128 stands for zero in the data rows.
Here are some points:
[114 141 129 107 108  87 156  89  89 108 171 184  86]
[161 143 105 127 138 114 113 142 124 166 100 113 132]
[107 107 136 122 166 165 100 124 101 166 171 125 139]
[ 95 160 134  82 138  78 121  57  74  68 110 124  94]
[129 139 163 114 137 150 112 157 130 146 101  99 140]
[107 201 168  94  94  49 116  84  88  70 102 104 144]
[118 131 121 101 113 116  90 104  74  92 153 121 137]
[ 80 178 179 164  38  90 190  50 116  83 123 140  13]
[ 89 153 164  93 101  38 152  61 139  83 171 181 144]
[127 128 109 169 105  80 129 152 130 136 153 108 131]
[ 68 222 190 121  39  52 212  25  93  90 156 149  82]
[102 130 180 111 120  95 164  93 105  91  66 147  73]
[133 101 160 141 194 173 137 154 116 139  74  89 129]
[143 163 145  92 118  50 154 145 174 135 180 161 141]
[120 112 102 115 139 154 108 159  91 171 156 140 135]
[173 123 111 185 128 171  98 182 175 161 133  83 181]
10 more points follow, each with its number after it:
[143 125  86 108 142 156 129 166 146 167 117 127 197] 0
[ 82 191 191 164  27  63 164  41 131  98 116 113  39] 1
[ 89  71 129 160 125 198  91 107 102 149 157 119 140] 2
[163  95 109 145 195 223  70 175 144 135  22  66 134] 3
[114  68 133 125 220 180 117 126 102  94  94 119 106] 4
[146 146 146 177  75 117 132 130 149 117 130  99 125] 5
[121 124 112  69 159 110  89 129  92 132 107 133 127] 6
[141  87  86 110 168 131  91 171 151 151 150 134 228] 7
[192  67  70 202 174 214  67 239 194 208 111  56 235] 8
[152  45  97 127 154 173 118 206 121 178 165  93 202] 9
Which of these numbered points is nearest to each point below, ignoring the direction in which the first points spread most? Its number follows each.
[137 153 163 134 147 135 117  84 125 104   0 109  69] > 3
[146 209 171 171  59  82 145 107 153 104 122 115 111] > 5
[180 108 132 141 163 161 143 215 195 161 178  86 199] > 8
[138  94 120 116 155 117 143 173 135 153 156 121 155] > 9
[ 61 209 195 133  22  58 160  26 114  83 158 141  36] > 1
[ 81 181 217 131  40  56 224  53 138  78 120 180  18] > 1
[141 138 147 126 127 129 116 138 131 153  89 114 112] > 1
[119 183 197 101 115 107 129  90 128 130 123 103 110] > 1
[120 161 180 102 110  80 159  79 139  75  35 136  90] > 3
[113 131 110 100 103 109 105 100  52 117 113 115 118] > 6
[ 87 116 155 111 142 133 145  67  91  60  72 166  66] > 4
[128 148  89 120 138 137 122 161 135 173 132 122 199] > 0
[118  86 121 103 161 111 140 162 115 151 173 126 170] > 9
